The same turns and mirrors carry the whole set onto itself and the rows of a family onto each other. Which other rows belong to the same family as each row named below? List them in the order they appear above.
These 18 rows form 3 families of 6 rows each.
z255: [-21  -7 -35  23  16  21  45   6 -15 -22  -9 -21 -22 -11 -16   7 -22  -1
   4  37  -3 -18   4 -44   9]
z215: [-26   1 -17   0  10  -7  21  27 -15 -20  12  -7  -6 -12   1 -12  13  40
  42 -20  49  27   7 -27  23]
z97: [-15 -10  23  -3 -25 -38  11 -12  11 -23  20  15  42  24 -41   2 -22 -12
   4  20  31   3  34  16   3]
z156: [ -5 -16 -15 -20 -23 -29  -5  19   1 -32 -38  15  -5 -12  -3 -15 -11   9
  29 -35  32  12  -2  23   1]
z305: [-17   9 -28   5  21  -6  24  20  -5 -12   9 -16  -5 -16  -9  -8  11  36
  47 -12  37  -8  -1 -21  40]
z401: [ -8 -57  11  14  -9   1  38  11 -16  -9  15  21 -28  12  -8 -10 -28 -18
 -15  12 -10  10  -9 -63  -6]
z683: [ -7  -3   5  -9 -20 -46   4 -13   1 -22   0  15  44  14 -31  -3 -40 -20
 -10   4  25  -8  17  24  -6]
z277: [-28   8 -17  20  16  17  26  28 -15 -26  15 -25   5  -4  -8   8  15  32
  43 -19  35  -5  -1  -8  19]
z495: [ -1 -59  26   9 -15 -35   2 -19 -13  16  18   4  26  32 -19  -5 -25  26
  -2  30 -16  18  -6   2  40]
z80: [  0  -9 -27   1   9  24  31   9 -25 -33 -11 -17 -21 -13  -6  16 -19  -7
  -5  43 -12   8  -6 -50   1]
z578: [ -7 -13 -19  24  15  25  43  13 -38 -15  -1 -13  -5 -23  -3  26 -13  11
   6  39   2 -23  -6 -37   7]
z940: [-13 -20 -11 -16 -13 -15 -11  -2  -2 -45 -41   9  18  -8  -1   3   7  14
  17 -37  28  13  -8  18  -9]
z938: [  3 -53  11   7   4   2  33  -2 -25  -7   7  20 -27  29  -7 -35 -31   2
  -7  13 -27  12 -22 -49   5]
z333: [-30 -18   9 -11 -29 -49  -8  -6   5 -24  -5  12  36  26 -37  18 -26  -8
  -4  -6   5  -6  23  16 -10]
z794: [ 11 -11   4 -17 -19 -18   1   7   7 -25 -38  -9  -7 -10  -2  -3   7  17
  35 -35  30  29  -7  17  16]
z655: [ 12 -54   8  15  -5 -35  21 -16 -14  14  32  -2  24  49 -24 -20 -33  12
   4  28   1  22  -5  13  30]
z50: [ 17 -50  13   7  -5 -48  28 -10  -8  -4  28 -21  33  29 -23   6 -30   7
 -14  31  -4  20   5  14  38]
z138: [ -4 -51  20  15  -5   0  20  23 -44  11  15  21 -29  29  -8 -12 -19   9
 -12  21 -20  11 -19 -40   4]

Same family as z215: z97, z401, z80, z794, z50
Same family as z138: z277, z495, z578, z940, z333

The same turns and mirrors carry the whole set onto itself and the rows of a family onto each other. Which other rows belong to the same family as each row named below? List them in the order they appear above.
These 32 rows form 4 families of 8 rows each.
z65: [-20 -26  12   0 -13  16 -35  -6 -42 -25]
z726: [-13 -14   0  19 -17  21 -30  13 -21  -6]
z552: [ 33 -18  -1  -3  14 -13  -1  17 -14 -23]
z496: [ -3 -25  -4 -24  -6  34 -19 -32   4 -51]
z450: [ 11 -24 -14 -23 -16  11 -14 -38  15 -43]
z687: [-24 -25  -2  10 -33  10 -22   6 -28 -24]
z713: [ -5  -3  17 -38 -42  16  -3  19   3 -13]
z476: [  4   0  16 -30 -46  -2  23  12   8 -22]
z979: [ 10  31  13   2 -15 -10  22   5 -39   4]
z264: [ -3 -22   2 -30 -32   6  28   9   8  -9]
z993: [ 35 -23  18  -3  22  -8   0  -9 -10 -18]
z731: [ -4 -15   0 -30  -6  16 -19 -27   9 -64]
z924: [-28  30  -9 -18 -44  31   3 -18 -24 -30]
z430: [  7  23   6  11  13  -4 -28 -38 -34 -40]
z180: [ 26 -26  -7 -31  20   1  -2   8 -13 -23]
z526: [ 29  34   7 -20   8   3  29 -30   1 -36]
z661: [ -5  34  19  13  -8   3  21  14 -44 -17]
z889: [ 18 -28  17  -5  21 -22   6  -3  -8 -26]
z506: [  3  -8 -14 -40 -22  15 -22 -48  -3 -35]
z383: [ 20  20   9 -41  -5   3  32 -39 -14 -41]
z376: [-18  -9   1 -28 -27   4  29  16  14 -20]
z110: [-28  27   7  -7 -39  27   8 -41 -14 -38]
z482: [-25  35  21  -6 -34  25  -3 -36 -25 -11]
z466: [ 20  34   2 -37   0   9  31 -22   4 -10]
z98: [ 10  29   7   8  11  18 -24 -35 -43 -39]
z575: [-29  42 -10 -12 -35  22  -6 -20 -12 -35]
z244: [  1   9 -11  19  21  17 -16 -36 -35 -39]
z601: [-24 -14   9  21 -15  13 -32   8  -7 -18]
z618: [ -3  16  28   3   9  10  17  20 -35   0]
z203: [  5  10  -3   0  29  10  -2 -47 -41 -22]
z989: [ -7  30   7  13  -8 -17  19   5 -30   3]
z206: [ 12  29  -2 -36   0 -14  32 -30 -13 -43]

Same family as z526: z552, z450, z687, z476, z661, z110, z244
Same family as z713: z65, z180, z506, z482, z466, z618, z203
Same family as z383: z726, z496, z979, z264, z993, z924, z98

The same turns and mirrors carry the whole set onto itself and the rows of a family onto each other. Which other rows belong to the same family as each row named below? List them in the order they appear above.
These 36 rows form 6 families of 6 rows each.
z910: [ 11  39 -13  -2 -60  -1  -2  -6 -15  57  28]
z783: [-26  20  46   0 -53  -5 -32 -13  22  16  14]
z931: [  5   5 -28  16 -33  10  18 -12   4  14 -12]
z580: [  0   7  13  -3 -54 -21 -32  29  34  26 -10]
z834: [ 11  37  23 -16 -28 -28 -36   1  40  44 -16]
z396: [ -9  -2 -10  10 -20  20 -30 -22 -15   6  36]
z553: [  5  21  -5   1 -46 -22  -8  27  10  54  40]
z942: [ -5 -19  18   6 -34  -1 -17   9   3   8  29]
z282: [ -3  53  23 -21   2 -17 -52  -3   9  30  14]
z360: [-28  48 -12   9 -30 -20 -28  11  27  51  47]
z825: [-23  66 -20   6 -44   1 -20 -21   3  53  36]
z591: [-41  49 -14  10 -28  -1 -56 -10  40  19   0]
z441: [ 11  53   3 -22  -3   4 -39 -24 -23  30   9]
z442: [ 23  41 -25  -2 -29  10 -41 -46   3  22  -7]
z46: [ -5  12  18   1 -55  20 -13 -34 -19  15  12]
z965: [-30  38  18   4 -38  15 -45 -44   4  14  22]
z735: [-19  26   0  -2 -12   8  25   2 -20  22  -1]
z721: [-20  48   6   8 -52   0  -2 -32  32  22 -28]
z879: [-20   8 -42  17  -9   2 -41  14  22  13  16]
z272: [-37  54  24  -7 -24   0  12  -9   0  26 -11]
z337: [ -9  54  12  -5 -63 -20 -18   1  16  59  27]
z588: [-11  24 -43  12   0  15   4 -19   2  28  -5]
z302: [-20  38 -44  12 -30  24 -38 -30  -2  19  -1]
z763: [ 15  25  -1 -17  13 -10 -39   9 -11  26  23]
z320: [  0  44   5  -2 -22 -21 -61 -17  49  22  -1]
z722: [-17  10   1  15 -27 -22  -3  17  51  14  -6]
z741: [  1  38  11  -7 -74   2 -28 -14  10  31 -27]
z111: [-30  22 -18  13   8 -15 -13  13  45  28   2]
z236: [ -9  32 -38  11 -28  -2 -12   4  -5  48  50]
z923: [ 22  -3 -16  -1 -55   6 -13  10  -7  24 -12]
z645: [ 37   0 -10 -10 -12 -14 -16  14  11  37  -4]
z970: [-30   7  18   9 -18  -7 -49  -2  25   8  39]
z629: [ 26   2 -29   4  -3 -11 -41   3  22  15  14]
z812: [ 31  40  -2 -16 -36   3 -20 -30  -2  44 -24]
z999: [-36  61 -10   5 -15   3 -15 -32  32  34 -17]
z550: [-32  27  20  -2  -7 -13  12  23  12  22   3]

Same family as z741: z580, z591, z879, z302, z923
Same family as z645: z834, z588, z111, z812, z999
Same family as z825: z910, z553, z360, z337, z236
Same family as z629: z931, z442, z721, z320, z722

